One vector is turned by the same rotation once a step. Each row is the vector after some number of steps, and that number follows the row.
The counts run from 0 to 946.
[111 121 104 140 116 148 106 114 122 192 114 148 161 164 184 130 123 121
 133 115 107 148 137 158 175 150 166  92 112 152 169 120]  356
[118 162 133 134 148 124  97 127 114 149 123 111 147 156 166  86 116  78
  96 123 110 112 161 154 188 134 105  99  91 157 109 149]  506
[110 126  99 111 138 158 104  87  99 159 109 117 129 157 165  73 118 108
  95 132  94 145 150 153 169 154 167 129 100 158 122 113]  484
[100 125 105 113 125 153  94 114 125 147 101 146 159 169 172 114 144  96
 116 104 104 130 112 136 169 196 153 129 129 131 171 158]  256
[ 93 121  87 141 132 178 112 107 107 145 127 155 142 179 152 103 151  99
 129 111  80 128 113 143 175 176 149 116 136 134 167 118]  344
[ 88 155 114 115 132 136  97 120 107 167 112 122 179 147 156 124 148  94
  78  94 111 116 123 182 167 129 114 165 110 140 154 109]  613
[ 94 148 114 138 139 138 109 137 122 185 106 144 152 174 132 105 116 118
 110 109 108 125 150 171 181 143 141  68 134 154 164 128]  642
[126 151 122 117 148 124  95 123 122 159  79 157 124 170 177  78 143  83
 128 111 116  97 149 140 167 172 118 117 135 140 117 162]  219
[127 118  93 134 130 152 125  80 125 175 109 138 128 173 156 102 128 114
 121 106 109 124 149 171 167 165 169  91 119 159 153 108]  254
[120 147  88 164 136 140  94 117  81 165 144 101 155 139 155 105 140 103
  83 111 119 139 132 187 163 118 116 112  98 144 150 116]  470
[112 123 133 133 153 167 106  90  83 160 121 146 121 126 180  69 120  79
 129 114  90 112 141 146 155 164 151 114 120 138 116 114]  717
[110 134  90 136 118 128  90  95 119 138 123 129 151 158 173 118 161  91
 107 126  92 142  98 161 186 164 129 151  98 112 143 151]  59
[125 134 107 145 152 109 104  95 105 152 121 120 138 153 176  99 139  90
 102 146 107 120 134 179 191 125 110 133  78 139 119 114]  283
[ 84 114 139 150 145 161 116  93 106 145 137 136 150 141 139 101 116  80
 113 110  71 110 136 159 188 151 151  99 123 132 145 110]  520
[ 96 115 154 155 153 137 107  96 114 137 123 138 146 153 145  98 119  81
 102 132  83  95 136 151 203 161 148 115 126 127 138 126]  99
[114 123 102 166 153 144 120  89 106 158 154 137 148 163 138 108 130  89
  98 110 110 121 134 180 177 146 160  87 112 128 164 105]  565
[119 129 118 149 133 145  90  93 107 169  98 136 158 143 118 101 123  86
  84 113  99 113 149 154 183 144 136 101 167 126 141 170]  420
[116 127 125 147 124 150  78 137  97 156 107 113 155 121 212 108 142 107
 120  96 111 128 127 163 148 179 128 117 119 131 165 144]  768
[133 132 110 145 157 150  87 123  83 143 111 130 151 156 141  87 129  72
 100 141  95 107 148 126 191 142 105 116 132 156 134 151]  695
[125 130 114 129 126 122 103 116 117 156 106 168 156 190 188 104 156  81
 130  90 132 110 137 140 162 175 152 120 145 123 145 152]  632
[118 137  96 127 115 144 108 102 107 177 113 160 150 185 161 112 138  83
 107  83 140 124 139 136 151 174 159 131 143 140 147 147]  211
[126 138  78 119 140 166  94 134  81 176  89 138 127 148 180  83 154 117
 124 117 109 133 120 163 150 160 111 127 130 160 148 125]  859
[102 152 124 153 136 121  81 135  94 141 139 127 180 130 174 117 135  64
 117 118  98 132 112 157 177 134 107 109  93 127 159 144]  48
[101 154 134 112 160 133 107  85 111 158 105 152 126 141 135  69 131  66
  93  90 115 108 126 179 155 163 142 124 122 129 134 127]  939
[129 110 100 153 155 135  98  80  88 146 128 156 133 168 135  87 132  83
  97 142 100 121 134 139 188 154 146 115 144 129 141 151]  885
[138 150 128 123 151 125  86 132  95 167  84 117 157 123 199  88 138  96
 119  98 125 112 144 173 147 153 114 109 126 153 140 135]  449
[ 90 129 120 154 124 171 120  93 103 169 155 132 168 151 139 126 118  84
  98 105  87 136 132 160 176 141 148  96 120 133 159 115]  12
[104 142 127 145 139 119 100  95 107 165 112 129 130 153 132  78 109 102
  77 113 109 117 164 177 178 130 154  94 135 126 125 136]  419
[104 147  98 124 135 100  94 120  91 186 111 154 160 155 169  99 137 117
 113 143 121 160 125 167 176 102 127 123 105 139 145 120]  459
[106 161 133 104 156 130 104  94 124 157  96 137 140 155 124  85 126  72
  72  99 112 106 147 170 173 146 128 137 119 143 134 134]  518
[127 149 104 120 139 135  88 108 108 182 105 142 144 144 150  97 100  92
 116 139 107 149 151 128 175 141 132  81 106 168 144 169]  363
[113 108 144 133 151 158 117  97 132 170 113 157 149 147 173 117 121  82
 135 110  92 109 140 140 175 178 150 121 101 163 159 116]  487
[101 150 108 133 130 144  71 155  63 178 116 144 153 138 181  93 129 102
 101 119 128 145 132 138 156 140 113 129 134 140 145 161]  592
[111 101 117 171 133 145 105  89 105 178 114 157 145 153 138 124 136 108
  90 106 100 104 133 185 188 144 143 117 154 126 163 122]  610
[124 120 108 128 139 142 104 112 117 184  94 152 176 166 162 127 133  94
 113  98 138 123 141 145 153 173 165 125 139 160 184 135]  167
[103 145 115 147 153 131 102 111 110 139 139 129 110 152 143  68 106  89
  97 134  91 132 143 164 191 150 128  91  90 132 125 143]  374
[111 149 131 112 165 133 111 133 125 166  94 135 144 157 165  91 108  92
 129 129 104 118 153 146 170 160 138  98  90 177 145 115]  773
